Each row has a name. Each question is about the rows just above it. Places in a row count from 0.

| -1.24 | -1.24 | +1.44 | -6.29 | -2.03 | -0.68 | +1.44 | -0.02 |  j378
| -6.31 | +1.30 | -3.25 | +3.14 | +3.21 | +4.73 | +4.18 | +1.56 |  j830
| -0.47 | +1.88 | -0.77 | -5.49 | -0.70 | +2.20 | -0.17 | -0.47 |  j126
| -1.99 | -0.73 | -1.25 | +5.86 | -1.71 | +1.94 | +1.07 | +0.08 |  j156
| +8.59 | -2.85 | +4.46 | -3.31 | -0.27 | -6.60 | -4.08 | -1.00 |  j826
| -4.65 | +4.83 | -6.04 | +4.50 | +3.41 | +6.95 | +4.46 | -1.49 |  j43
| -2.88 | +5.85 | -4.62 | +2.64 | +1.45 | -0.89 | +0.53 | -1.19 |  j667
| -2.88 | +5.85 | -4.62 | +2.64 | +3.19 | +6.11 | +1.93 | -1.26 |  j448
At which places does j126 hold | -0.77 |?	2
At which places does j378 hold | -1.24 |?	0 1

| +1.78 | +1.65 | +1.86 | +2.39 | +0.71 | +2.26 | +2.06 | +0.89 |  j957
| -1.62 | -0.24 | -4.39 | -2.02 | -3.66 | +0.66 | +0.66 | -0.43 |  j911
| -7.26 | +2.03 | -9.12 | -3.36 | +2.26 | +4.35 | +3.96 | +3.28 |  j516
| -3.57 | -0.57 | +0.89 | -1.38 | +3.20 | -1.38 | -1.10 | +1.86 |  j748
| -3.57 | -0.57 | +0.89 | -1.38 | +1.28 | +1.10 | -1.78 | +0.39 |  j406
| -8.38 | -2.69 | +3.16 | +2.22 | -5.42 | -4.48 | +1.06 | +4.38 |  j612
| -2.02 | +0.17 | +0.19 | +1.88 | +1.65 | +0.93 | -1.50 | -0.08 |  j356
| -2.02 | +0.17 | +0.19 | +1.88 | -1.53 | +0.83 | +0.80 | -4.99 |  j121
| +4.76 | +5.32 | -9.57 | +2.57 | +0.35 | +2.15 | +2.51 | +0.24 |  j983
| +3.14 | +2.03 | -9.12 | -3.36 | +2.26 | +4.35 | +3.96 | +3.28 |  j976
| +0.91 | +2.24 | -4.22 | -4.37 | +3.82 | +3.34 | +2.71 | +1.02 |  j745
| +1.76 | -4.40 | -4.45 | -1.95 | +2.49 | -0.65 | -0.15 | -0.39 |  j182
At which places does j911 hold | -4.39 |?	2
At which places does j748 hold | -1.38 |?	3 5
Every place of | +2.57 | in j983:	3

| +3.47 | +1.48 | +1.78 | +4.20 | +2.71 | +1.42 | +0.84 | -0.32 | +1.66 | +1.88 | -2.36 | +0.83 | -0.19 | +0.84 | -1.14 | +2.56 | +0.10 | +1.09 | +3.88 | +0.10 | +4.69 | +4.05 | -0.17 | -1.94 | +2.51 | +1.27 | +0.21 | -1.55 | +5.77 | +0.65 | +3.76 | +2.07 | +0.10 | -0.15 | -0.32 | -1.17 | -0.32 | +2.94 | -1.33 | -2.30 | +2.74 | +2.39 | +2.59 | +2.51 | +2.51 | +2.14 | +4.19 | +2.71 | +3.72 | +1.83 | +3.92 | -0.53 | +6.18 | -0.32 | +1.63 | +1.25 | +3.32 | +2.73 | +1.92 | +3.33 | -0.45 | +2.33 | +0.78 |  j263
| +2.61 | -1.20 | +2.42 | +0.18 | +3.56 | +3.10 | -0.68 | +0.42 | -1.40 | -0.41 | -1.32 | -0.69 | -0.99 | +0.19 | -0.48 | -0.48 | +1.80 | +2.60 | +3.80 | -0.06 | -0.64 | +4.48 | -1.70 | -0.76 | +0.40 | +2.60 | -0.75 | -0.33 | +6.20 | +5.39 | +0.53 | +1.69 | +2.60 | -1.89 | +0.54 | +0.04 | +0.09 | +0.63 | -0.09 | +0.04 | -1.38 | +4.73 | -1.25 | -0.67 | +3.21 | -1.25 | +0.44 | +4.96 | +0.21 | +5.06 | +0.96 | +0.65 | +5.80 | +1.32 | -1.49 | -0.15 | +4.15 | +4.48 | +2.15 | +3.77 | -0.16 | +4.48 | -1.25 |  j674
| +3.55 | -2.15 | +2.26 | -2.88 | +3.04 | +3.22 | -5.58 | +1.79 | -1.54 | -1.64 | -0.29 | -1.40 | -0.31 | +0.37 | -0.43 | -2.55 | +1.83 | +4.36 | +3.02 | +0.43 | -3.39 | +6.58 | +0.19 | +0.93 | -0.84 | +2.33 | -1.29 | +0.38 | +4.00 | +6.76 | -2.13 | +1.50 | +1.51 | -0.32 | -0.48 | -0.39 | +0.38 | -1.07 | +1.58 | +1.48 | -2.26 | +6.60 | -4.27 | +0.29 | +2.37 | -2.93 | -2.12 | +4.45 | -1.90 | +7.20 | -0.51 | -0.15 | +2.54 | +2.94 | -2.51 | -0.86 | +3.88 | +4.98 | +1.79 | +2.70 | -1.07 | +0.04 | +0.04 |  j695
| +3.67 | -0.96 | +2.53 | -0.26 | +3.43 | +3.10 | -1.42 | +1.45 | -1.13 | -0.09 | -0.91 | -0.78 | -0.12 | +1.03 | -1.06 | -0.35 | +1.73 | +3.76 | +4.05 | +0.04 | -1.37 | +5.94 | -0.68 | +0.19 | -0.03 | +2.75 | -0.73 | +0.58 | +5.16 | +5.19 | -0.61 | +2.00 | +0.02 | -0.79 | +0.93 | -1.26 | +0.17 | +0.16 | +0.39 | +0.16 | -1.47 | +5.36 | -1.57 | -0.84 | +2.64 | -1.46 | -0.20 | +4.63 | -0.05 | +5.99 | +0.43 | +0.29 | +4.36 | +2.49 | -1.07 | +0.05 | +4.50 | +4.68 | +1.78 | +3.62 | -0.31 | +1.71 | -0.74 |  j576
| -0.81 | -1.36 | -0.13 | +0.15 | -1.70 | -2.17 | +0.71 | -1.15 | -1.05 | -1.57 | +0.85 | +0.66 | +0.00 | -0.13 | +2.64 | -0.94 | +1.48 | +0.21 | -0.50 | +0.08 | +0.52 | -1.78 | +0.76 | +0.45 | +0.63 | +0.57 | -1.14 | -0.57 | -2.22 | -2.13 | -0.38 | -0.51 | +0.58 | +0.04 | +0.47 | +2.57 | -0.22 | +0.44 | +0.80 | -0.19 | -1.22 | -1.07 | -0.92 | -0.93 | -1.24 | +0.50 | +0.84 | -1.60 | +0.22 | -1.23 | -0.38 | -1.38 | -1.48 | -1.30 | -0.87 | +0.62 | -0.87 | -0.98 | -0.13 | -1.53 | -0.13 | +1.37 | +0.41 |  j30
Places of | -0.13 | in row j30:	2 13 58 60
At which places does j263 hold | -0.32 |?	7 34 36 53
Places of | +2.60 | in row j674:	17 25 32
At which places does j263 hold | +0.10 |?	16 19 32

| +4.58 | -1.77 | +8.74 | -8.37 | -1.24 | -1.22 | -5.25 | : j198
| +4.58 | -1.77 | +8.74 | -8.37 | -3.40 | -1.22 | -5.25 | : j814
| +0.07 | -1.99 | -1.99 | -1.52 | +2.19 | +0.19 | +1.75 | : j38
| +2.64 | +0.18 | +7.70 | +1.58 | +0.18 | +1.59 | +1.58 | : j993
Places of | -1.24 | in row j198:	4
Every place of | +7.70 | in j993:	2
Every place of | +0.19 | in j38:	5
Places of | +1.58 | in row j993:	3 6

| -0.73 | -4.13 | +0.07 | -2.43 | +0.10 | -1.06 | -1.65 | +7.32 | +3.63 | +0.59 | -1.92 | -2.06 | +5.02 | -3.96 | +0.81 | -1.11 | +5.02 | -0.83 | -0.88 | +2.89 | -1.11 | +4.02 | +1.90 | -3.94 | -0.05 | -1.61 | +0.14 | -1.36 | -3.26 | +3.57 | -0.96 | +2.67 | +2.95 | -1.64 | +3.86 | -0.74 | -2.25 | +0.14 | -1.81 | +1.67 | -2.40 | -0.38 | -1.98 | +1.55 | +3.57 | -0.83 | +5.02 | -1.11 |  j752
| -0.29 | +0.21 | +8.39 | +6.17 | -1.04 | -3.50 | +3.25 | +3.06 | +2.83 | +1.79 | -2.61 | -0.96 | +1.63 | +3.63 | +0.76 | +3.26 | +3.31 | -3.60 | +0.04 | +2.07 | -4.85 | +3.62 | +0.53 | +0.65 | +3.71 | -4.55 | -2.70 | +1.59 | +0.81 | +5.78 | +1.51 | -2.43 | +5.98 | +2.06 | +1.97 | +1.19 | +3.25 | +2.26 | +3.48 | -2.49 | -3.51 | -2.00 | -2.21 | -0.89 | +3.98 | +6.10 | +0.22 | +1.00 |  j227
| -0.29 | +0.21 | +8.39 | +6.17 | -1.04 | -3.50 | +3.25 | +3.06 | +2.83 | +1.79 | -2.61 | -0.96 | +1.63 | +3.63 | +0.76 | +3.26 | +0.54 | -3.60 | +0.04 | +2.07 | -4.85 | +3.62 | +0.53 | +0.65 | +3.71 | -4.55 | -2.70 | +1.59 | +0.81 | +5.78 | +1.51 | -2.43 | +5.98 | +2.06 | +1.97 | +1.19 | -0.40 | +2.26 | +3.48 | +0.15 | -3.51 | -2.00 | -2.21 | -0.89 | +3.98 | +6.10 | +0.22 | +1.00 |  j255
| +1.36 | +4.82 | -0.86 | +2.67 | +0.48 | +1.28 | +1.86 | -8.30 | -3.74 | -0.01 | +2.51 | +1.96 | -1.31 | +4.22 | -0.91 | +0.87 | -5.90 | -2.13 | +1.09 | -2.98 | -2.53 | -5.17 | -0.84 | +4.46 | -0.12 | +1.90 | -2.01 | +1.63 | +3.11 | -4.66 | +0.73 | -2.84 | -3.79 | +1.12 | -5.05 | +1.17 | +2.39 | +0.28 | +1.53 | -1.48 | +2.36 | +0.26 | +2.13 | -1.29 | -4.14 | +0.83 | -0.29 | -7.32 |  j697
Every place of | +0.53 | in j227:	22
At which places does j752 hold | -0.83 |?	17 45
At which places does j752 hold | +0.14 |?	26 37

| +2.94 | +0.12 | -0.66 | -0.20 | : j602
| +0.06 | +0.60 | +1.67 | +1.02 | : j528
| +4.04 | +0.02 | +0.39 | -0.11 | : j640
| +3.42 | +3.42 | +3.42 | +0.59 | : j713
| +1.08 | +1.08 | +1.08 | +1.08 | : j836
| -0.69 | -0.88 | -0.88 | +1.09 | : j511
| +7.79 | -0.68 | +1.36 | -0.48 | : j770
| +1.04 | -0.04 | -1.11 | +1.40 | : j417
| -2.30 | -2.30 | -2.30 | -2.30 | : j926
| -5.44 | -1.26 | -5.45 | -0.05 | : j348
| -2.82 | -0.01 | -1.32 | +1.72 | : j469
Every place of | +7.79 | in j770:	0
At which places does j836 hold | +1.08 |?	0 1 2 3
Every place of | -2.30 | in j926:	0 1 2 3
Places of | -0.69 | in row j511:	0
At which places does j713 hold | +3.42 |?	0 1 2
At which places does j348 hold | -5.44 |?	0
At which places does j417 hold | +1.04 |?	0

| -0.44 | +1.51 | -0.34 | +0.21 | +1.29 | -0.78 | -1.42 | -2.38 | -1.47 | +2.93 | -4.59 | +1.30 | +0.59 | -0.38 | +4.57 | -0.25 | -2.18 | +4.91 | +2.09 | -0.91 | -0.51 | -2.59 | -0.95 | +2.33 | +1.58 | -5.56 | +0.94 | +3.78 | +0.40 | +0.90 | -2.34 | -3.99 | +1.48 | -2.62 | -5.20 | +0.97 | +6.61 |  j855
| -0.78 | +1.51 | -0.34 | +0.21 | +4.91 | +3.12 | +4.91 | -2.38 | -1.47 | +2.93 | -4.59 | +1.30 | +0.59 | +0.35 | +4.57 | -0.25 | -2.18 | +4.91 | +2.09 | -0.91 | -2.59 | -2.59 | -0.95 | +2.33 | +1.48 | -5.56 | +0.94 | +3.78 | +0.40 | +0.90 | +1.51 | -3.99 | +1.48 | -2.62 | -5.20 | +0.97 | +6.61 |  j337
| +4.32 | -1.89 | -1.34 | +2.36 | +0.62 | +1.64 | -1.34 | +2.86 | +1.06 | -1.87 | +1.77 | -3.60 | -3.48 | -1.77 | -0.82 | +0.90 | +3.11 | +3.11 | -0.78 | -1.35 | +1.01 | +2.36 | -4.08 | +0.68 | -2.28 | +1.19 | -0.06 | -4.50 | -0.64 | -0.64 | +3.11 | +1.92 | +4.15 | +3.11 | +3.11 | +3.18 | -6.73 |  j117
| +0.91 | -0.79 | -1.84 | -0.37 | -0.37 | +0.88 | -0.37 | +1.51 | -0.87 | +2.33 | -0.87 | -0.79 | -3.91 | -0.27 | +5.09 | -0.79 | -1.10 | -0.12 | -0.79 | -1.62 | -2.02 | -1.10 | -0.79 | +0.53 | +0.15 | +0.67 | -5.62 | +8.20 | +1.00 | -1.10 | +1.48 | -3.27 | +0.37 | -1.10 | -1.64 | +3.78 | +5.75 |  j291
| -3.77 | -1.95 | -0.95 | +0.37 | -0.70 | -1.35 | -0.66 | -4.37 | -6.82 | -0.79 | -1.22 | +2.87 | -0.09 | -1.51 | -3.00 | -0.54 | +0.57 | +1.47 | +4.90 | +5.90 | -0.60 | +0.53 | -4.53 | +0.73 | +0.24 | -1.81 | +2.77 | -5.87 | -4.51 | -0.38 | -0.47 | +1.67 | +3.12 | +3.17 | -0.37 | -0.55 | +3.45 |  j782
Every place of | +1.48 | in j337:	24 32
Every place of | +3.12 | in j337:	5
At which places does j291 hold | -0.37 |?	3 4 6
Every place of | -0.79 | in j291:	1 11 15 18 22
Every place of | -1.34 | in j117:	2 6
Places of | +3.11 | in row j117:	16 17 30 33 34
Places of | +4.91 | in row j337:	4 6 17

| +0.90 | +4.34 | +4.39 | +3.83 | +4.34 | +3.84 | +3.83 | +0.91 | +4.82 | +3.83 | : j46
| +1.71 | -0.94 | -2.19 | +1.71 | +4.96 | -8.47 | -8.47 | -2.19 | +2.38 | -2.81 | : j282
| +1.68 | +2.75 | +2.56 | -0.30 | -0.44 | -1.98 | -0.04 | +2.57 | +1.68 | +2.56 | : j821
| -8.46 | +1.85 | +4.37 | +0.35 | +3.93 | -2.47 | +0.89 | -0.29 | +0.48 | +3.33 | : j704
| -4.17 | -4.17 | -4.17 | -3.92 | -4.18 | +0.59 | +1.16 | +0.03 | +4.51 | +3.06 | : j514
Every place of | -4.17 | in j514:	0 1 2
Every place of | +1.71 | in j282:	0 3
At which places does j821 hold | +2.56 |?	2 9
Places of | -8.47 | in row j282:	5 6
At which places does j46 hold | +3.83 |?	3 6 9
At which places does j282 hold | -2.19 |?	2 7
Places of | -0.29 | in row j704:	7

